In the data rows, 128 means zero.
Some points, one per row:
[ 75 123 138  72 122 207  83 166 170  86 139 132  93 163 171 184 116 102
 158 169 168]
[ 80 148 132 105 102 205 112 192 221 108 120 146  99 168 175 201  96 105
 118 168 122]
[151 136  73 148 167  30 154  86  40 200 167 112 177  44  51  69 142 130
 138  88  56]
[180 154  98 194 175   7 133  96  84 177 130 160 165  36  59  46 162 127
 179  70  91]
[123 117 126 146 150  74 137 150 106 158 145 150 135 127 106  98 125 158
  99 109  75]
[ 90 120 172 107  64 255 104 187 209  54  63 141  51 217 191 178  90 128
 120 189 187]
[133 169 156 120 135  73 140  88  94 187 167 156 169  27  93 129 159 108
 132  72  95]
[105 137 121 147 101 227 112 184 209  55 118 130 126 214 187 172  85 115
 118 170 179]
[120 105 138  52  67 247 117 171 223  55  53 127  77 209 200 171 113 145
 106 219 198]
[185 119 110 136 179  33 157  53  40 169 130 110 145  36  65  30 154 137
 124  94  96]
[105 102 119  85 101 247 111 171 202  79 127 121 125 214 222 209  80 121
 108 152 147]
[129 114 125  79  62 221 122 127 160  48  76 129  84 182 207 149 116 122
 162 194 188]
[119 123 134 150 153  82 137  81 109 185 135 137 133  62  90  93 131 143
 136  99  84]
[132 130 137  93  95 208 102 176 222  60 105  85 112 218 173 152 112 152
 101 146 174]
[108  94 107  90 136 226  76 128 181 101 134  94 119 131 163 153 121 131
 125 151 175]
[144 152 125 143 145  73 167 122  87 162 157 112 154  93  86 132 148 141
 136  67  77]
[145 130 135 130 116  28 139  90  77 161 129 139 151  70  51  80 151 151
 132 101 108]
[102  88 139  68 119 244  89 168 157  83 108 112  66 164 178 174 130 147
  90 161 148]
[116 104 128 114 135 209 114 189 185 111  69  91  59 192 163 176 124  54
 113 151 143]
[ 94  91 138  54  97 227 110 110 178  81 103  73  60 184 202 163  96 142
 140 168 162]
[ 73 117 163 133  97 219  67 137 239  64 105  96  55 190 173 189  70 124
  88 156 165]
[121 144 154 129 116 182  96 122 180  95 148 123 108 169 182 157 110  98
 150 128 139]
[ 99 130 104 174 161  80 107 110 104 151 182 141 170  61  81 141 118 114
 147 134 106]
[113 143 152 173 125 151 106 154 139 128  99 161 111 149 126 170  98  74
 135 135 111]
[137 155  77 192 165  48 147 120 104 139 147 108 162 106  95 122 117 110
 114 108 122]
[130 129 151 147 158 104 128  85  72 178 154 122 156  89  83 109 162 117
 118  79 111]
[158 129 117 198 159   6 158  86 100 154 199 145 190  60  39 108 164 166
 130  55  61]
[181 162  76 153 161  40 162 109  33 172 104 139 150  62  48  65 167 153
 147 128 111]
[ 87 116 152 110 111 242  93 148 199  88 101 113  91 201 201 172  92 129
 118 176 155]
[135 155 158 133 107 133 105 130 143 107 137 131 123 179 179 136 106 127
  81 120 120]
[160 113  98  92 144 120 128 140 117 124 136 109 126 111 100 108 132 133
 131 120 124]
[128 139 149 182 143  96 102 136 118 137 114 150 132 131 131 159 125  82
 155 147 115]
[199 131 122 151 175   0 165  79  44 188 161 127 154  31  59  21 155 157
 160  56  88]
[ 94  98 147 107 113 250 140 164 217  77  89  85 101 215 173 192 102 115
 136 172 197]
[ 86  74 164  52 117 255  78 182 169  72 110 109  68 216 215 193 127 134
 115 144 172]
[137 149  87 154 207 102 170 111  57 175 178 134 204  61  53  94 161 126
 146 110  94]
[127 142 140 114 134 137 138 139 118 158 126 134 152 101 101 107 116 137
 117 110 127]
[114 173 130 141 129 112 135 136 175 105 128 145 148 162 126 153 107 132
 109 142 118]
Here are 10 more points, each followed by its number:
[ 82  88 143 104  63 222 112 166 204  54 134 122 102 199 209 209 122 139
  97 178 142] 0
[152 165 141 118  85 181 134 164 156  63  82 153  83 161 141 145 139 124
 128 194 164] 1
[175 131 165 126 118 101 123 112  73 126 151 133 105  82 146 113 146 121
 109 108 112] 2
[153 144 127 119 134  81 154 107  60 129 121 129 132  91  57  81 171 133
 133 123 103] 3
[121 136 126 153 130 167 139 129 156 108 108 117 116 136 126 133 116  88
 120 106 134] 4
[ 82  65 145  96 145 171 132 143 123 129 119  65 109 178 189 121 128 122
 123 118 151] 5
[143 113 139 158 114 114 132 144 112 154 143 127 140 144 111 142 155 131
 144 126 135] 6
[ 93 108 147  57 110 206  99 149 180  87 100 112  63 148 185 162  85 132
 135 185 127] 7
[134 114 133  84 106 167 131 146 158  93  99 114  91 175 164 123 133 112
 106 116 146] 8
[100 124 161 144 124 167  97 159 138 116 128 137  77 178 141 173 117 142
 103 152 131] 9
Which of these numbered points is nearest to each point below, ignoring the direction in which the first points spread most? Its number follows each.
[141 145  86 106 165  76 178 121 106 153 137  92 167 101  93  50 160 108
 130  99 120] > 8
[ 95  83 139  71 118 238  89 145 199  92  80 110  88 157 189 193  94 136
 136 168 144] > 7
[131 119 164 126 164 117 109 136 130 129 133 107 120 147  93 135 128 192
 105 144  97] > 9
[188 116 179 128 113 114 131  90  66 153 144 158 140  97 142  97 138 108
 128  94 105] > 2
[137 147 110 124  55 135 143 170 142 149 115 110 136 192 127 155 128 140
 139 161 140] > 6
[111 103 118  65 115 177 103 145 179  98 135 138 126 135 151 155 109 115
 165 165 140] > 7
[ 64  49 143  56 121 255 103 188 196  69  74  69  64 234 240 167 106 122
 121 165 191] > 5
[163 149 125 144 126  66 154 117 111 124 105 146 102  94  95 106 100 141
 132 154 127] > 1
[141 164 110 176 186   5 177 101  81 180 131 121 175  43  40  85 137  80
 120  61  49] > 4
[151 153 105 129 166   0 161  80  54 199 161 114 207  27  59  68 144 138
 180 100  76] > 7
[131  88 159  89 130 168 152 149 107 114 120  77  86 176 145 129 109 131
 100 136 136] > 5
[135  81 144  89  88 186 151 163 121  78  90 126  90 156 165 101 145 147
 136 196 142] > 3
[132 109  69 122 167 113 133 102  97 151 143  92 142  96 131  69 140 145
 127 133 139] > 5
[107 106  80  74 134 133 124 101 121 138 127 114 102 101 153 121 135 109
 161 133 129] > 7
[127 122  91 112 150  65 160 122  49 137 130 146 144  97  75  93 195 119
 144 123 108] > 3
[105 145 130 183 142  24 161 130  45 150 125 159 131  69  46  99 147 158
  96 113 118] > 9
[124 114 163  98  92 205  88 121 177  85 122 119  85 187 216 183 113 125
 123 163 163] > 2
[116 111 152  91 131 156 109 122 159 109 104 144  71 139 136 163  77 144
  98 167 110] > 7
[102 110 134 136 128 159 108 155 144 100 127 136 102 144 116 157 109 126
 112 156 145] > 9
[ 83 118 180  68  81 248  79 147 231  87  99 108  75 197 255 208  61 124
 103 190 152] > 7
[159 172  81 188 148  97 139 106 135 117 154 141 171 103  82  91 131 119
 114 113 124] > 4
[142 166 106 194 170   9 144  95 115 161 146 122 130  70  53  69 121  98
 134  89  83] > 4
[151 125 161 117 153 151  98 128  87 144 160 129 121  97 138 158 140 136
 128 127 115] > 2
[146 157 128 129 122  47 118 105  99 139 183 142 174  71 118 132 144 162
 104  96  79] > 0
[ 96 175 105 142 110 137 148 138 192  99  75 116 107 160 124 137  99 103
 147 141 158] > 4
[150 111  88 175 148   0 194 101  28 162 188  93 164  48  78 108 157 134
 133  88  72] > 0
[122 117 142 115 153 126 104 111 121 134 144 136 122 142 140 128 106 165
 104 112 128] > 9
[140 162 126 170 135   4 144 104  99 158 140 194 140  31  48  71 120 150
 138 117 105] > 1
[ 88 121 105 125 121 142 134 120  91 129 136 119 106 108  89  94 151 131
 121 133 135] > 3
[132 135 101 163 172 130 146 155 160 148  97 106 111 153 122 153 112  82
 137 139 121] > 4
[142 152  90 169 144  23 174 128  82  93 170 154 145  85  61  66 179 151
 113 120 146] > 1
[168 154 137 133 162  99 140 100  97 148 156 110 135 105 115  78 172 140
 130  64 124] > 8
[ 97 136 139 141 114 219 108 143 173  82 127 112  86 206 194 194  95 125
  81 159 132] > 9
[129 127 172 138 106 164 109 130 140 121 126 123  88 155 161 162 108 136
 112 132 102] > 9
[ 94 166 154 128 109 214  97 144 217  85 101 160 101 201 185 200  99  55
 133 173 133] > 4
[103 125 173 112 113 229 119 169 179 122 116 117  78 196 177 209  86 110
  97 139 125] > 9
[169 153  74 140 155   0 146  89  23 190 153 128 167  35  32  69 179 183
 123  97  72] > 3
[156 137  78 142 163  26 173 107   7 157 146 132 169  60  62  86 159  99
 162 107 115] > 3
[106 121 101 115 127 169 119 170 129 117 117 140 110 131 106 138 142 121
 102 155 158] > 3
[145 138 151 111 100  89 171 130 108  86 126 128 115 127  89 123 186 126
 103 114 131] > 3
[129 130 138 100  32 194 106 169 170 133  64 122 134 196 171 195 132 147
 133 166 148] > 6
[117 125 152 103 122 189 101 154 178 106 159 119 130 161 190 197 112 139
 105 162 134] > 0
[ 76 109 119 135  90 185  87 164 184  64 116 171  60 159 172 165  98 128
 132 191 182] > 9
[135 104  95  85 165 156 125 141  90 103 121 113 101 114  93 105 188 138
 120 120 153] > 3
[109 105 123 121  90 191 105 139 175  55  94 156  81 171 143 165  94 150
 111 215 146] > 1
[ 92 119 103 119 126 169 141 159 166  93 121 129 111 146 140 147 129  91
 139 155 144] > 4
[126 138 135 146 139  64 112 106  69 167 157 142 134  79 114 137 135 118
 139  94  79] > 9
[ 80  72 152  68  92 248 111 153 210  88 110  93  47 193 215 182 115 145
 120 178 153] > 7
[ 85  95 140 140  90 244  73 153 255  70  84 119  87 230 203 204  59  81
 143 166 185] > 4
[110  79 141  85  74 255 116 162 183  60 106 103  82 220 214 158 101 137
 123 160 173] > 8
[114 159 117 140 141 112 123  87 121 159 137 115 144  62  76  91 151 113
 143  96 161] > 4
[136 139 101 139 153   3 184 105  77 167 169 128 155  28  83 118 177 126
 122  68  68] > 0
[146 109 158 111 120 138 151 118 135 140 108 101 134 122 170  92 172 152
 135 103 133] > 8
[168 162  98 210 181  44 149 116  88 191 174 139 187  65  48  76 137 122
 105  82  74] > 4
[118 106 105 102 121 188 115 135 147  89 143 126 134 160 148 158 130 121
 118 148 118] > 0
[147 161 106 140 122  55 136 103  99 167 169 138 190  67 101 113 125 154
 148 107  76] > 0
[130 124 168 146  80 139 118 130 160 104 136 147 150 184 153 136 128 130
 144 128 161] > 6
[121 136  84 115 160  99  84  81  89 138 156 161 148  64 118 104 150 110
 148 135 121] > 7
[101 118 180  74  68 203  91 133 189  83 110 163  97 149 182 171 142 122
 116 151 160] > 2
[145 128 102 129 149 127 174 144 146 137 137 106 160 165 127  71 156 129
 115 111 146] > 8
[139 130 126 148 157  56 161  89  78 148 155 140 129  88  71 126 131 132
 101 110  77] > 9
[162 146 124 124 166  36 143  60  80 184 163 116 189  61 108  78 172 152
 133  74 102] > 8
[101 105  98 106 140 143 124 137 119 120 128 132 131 105 150 160 112 126
 152 139 134] > 7
[165 133 134 147 124  84 153 106  97 178 122 129 155 138 118 105 122 161
 139 126 112] > 6
[105 138 109 134 145  95 121  85  87 154 167 147 160  74 110 127 146 137
 142  90 112] > 0
[115 106 195  68  94 255  73 158 154 112 131 126  59 161 202 174 101 129
 127 153 130] > 2
[156 120 121 110 114 111 142 104 121 143 144  92 145 144 133 119 149 142
 122 105 117] > 8
[144 135  70 182 155   0 184 114  59 106 152 146 160  32  47  35 162 133
 139 122 106] > 1
[117 113 133 104  81 220  91 170 190  69  71 140  67 194 205 187  63 121
 148 232 184] > 1
[161 136 119 156 128  60 143 108  56 181 137 137 165  88 104  91 151 134
 157  99  81] > 6
[111 122 115 107 133 167 111 137 192 139 122  88 131 137 164 131 108 167
 124 165 148] > 7
[112  87 162 112  56 241  96 201 181  53  79 103 117 242 222 193 122 136
 103 160 173] > 6
[130 124 127 166 137  77 136 107 125 150 140 159 160  87  91  87 156 152
 175 107 162] > 6
[132 161  67 143 145  34 147  98  61 130 117 162 169  29  63  60 188 139
 149 134 132] > 1
[123 105 150 157 125 148 119 146 152 145  89 105 104 164 142 153 106 101
 134  78 100] > 4
[128 113 132 143 112 144 142 162  97 126 120 118 152 146 112 124 132 134
 118 137 126] > 6
[157 142 116 189 148  45 134 101  73 186 144 157 160  68  87  62 183 130
 161  85  96] > 6
[132 141 123 131 145 107 125 115  95 125 121 151 120 106 115 109 141 115
 129 135 111] > 3
[134 151 118 160 171  58 180 128 105 170 162 123 133  92  61 122 150  83
 147 100  74] > 4
[137 161  93 165 165  84 150 107 118 165 151 117 150  82  79  74 179 114
 147  92 149] > 4
[129 123 128 150 118  94 119 134  87 157 116 141 154 128 119 102 138 146
 136 110 117] > 6
[152 153 116 151 152  18 170  89  81 208 166 126 200  89  82  86 127 125
 132 106 119] > 6
[ 99 113 140 149 127 227  85 168 150 107 112 155  94 158 154 163 121 112
 131 151 145] > 9
[102 101 126 123  91 233  83 159 213  98  89  98 101 187 168 153 109 100
 133 150 180] > 4
[151 132 134 184 144 106 128 109 107 149 101 115 123 140 109 114 119 119
 105  90  99] > 4
[145 122 114 103 128 126 139  97  88 145 132 133 105  93 130  95 108 129
 139 157 140] > 7
[158 128 115 118 157 137 129 126  98 146 120 125 118 131 126  94 127 128
 138 118  97] > 8
[135 128  80 146 188  38 168 101  41 194 174 134 197  16  46  75 150 111
 147  57  90] > 4
[112  80 131  57 102 255 113 183 197  91  81  74  62 217 175 142 118 133
  75 177 175] > 8
[126 146 126  97  88 203 115 165 185  84 110 124  47 176 159 167 107 156
 114 202 134] > 1
[ 97  69 136  68 126 255  71 132 208  70  98 107  37 209 224 197  80 124
 123 168 180] > 7
[115 118 112  76 115 139  96  86 116 130 128 139 134 145 162 146 101 177
 121 141 115] > 7
[158 150 127 151 109 118 157  92 113 141 108 114 143 159 148 160 126 130
 134 139 122] > 6
[171 179 117 168 195  60 121  78  70 155 204 156 150  37 110  77 141 112
 135  64 101] > 2
[ 84  97 106 133 108 255  80 166 230  61  84  75  85 255 189 242 115  84
  75 168 132] > 4
[ 98  91 179  69 103 205 127 158 173  92  67 109 110 187 206 166 102 117
 134 144 173] > 8
[ 96 123 162 106  97 229  89 151 171  52 113 143  85 162 166 107 158  84
 146 159 203] > 3
[108 181 139 160 141  82 137 119 123 151 124 155 141 119 116 146 116  79
 169 114  95] > 4
[131 106 144  89 112 177 150 152 129  85 112  91 100 194 150 151 108 121
 101 140 139] > 8
[126 138 112 150 118 146 140 146 123 132 133 123 144 159 144 163 137 141
 128 123 114] > 6
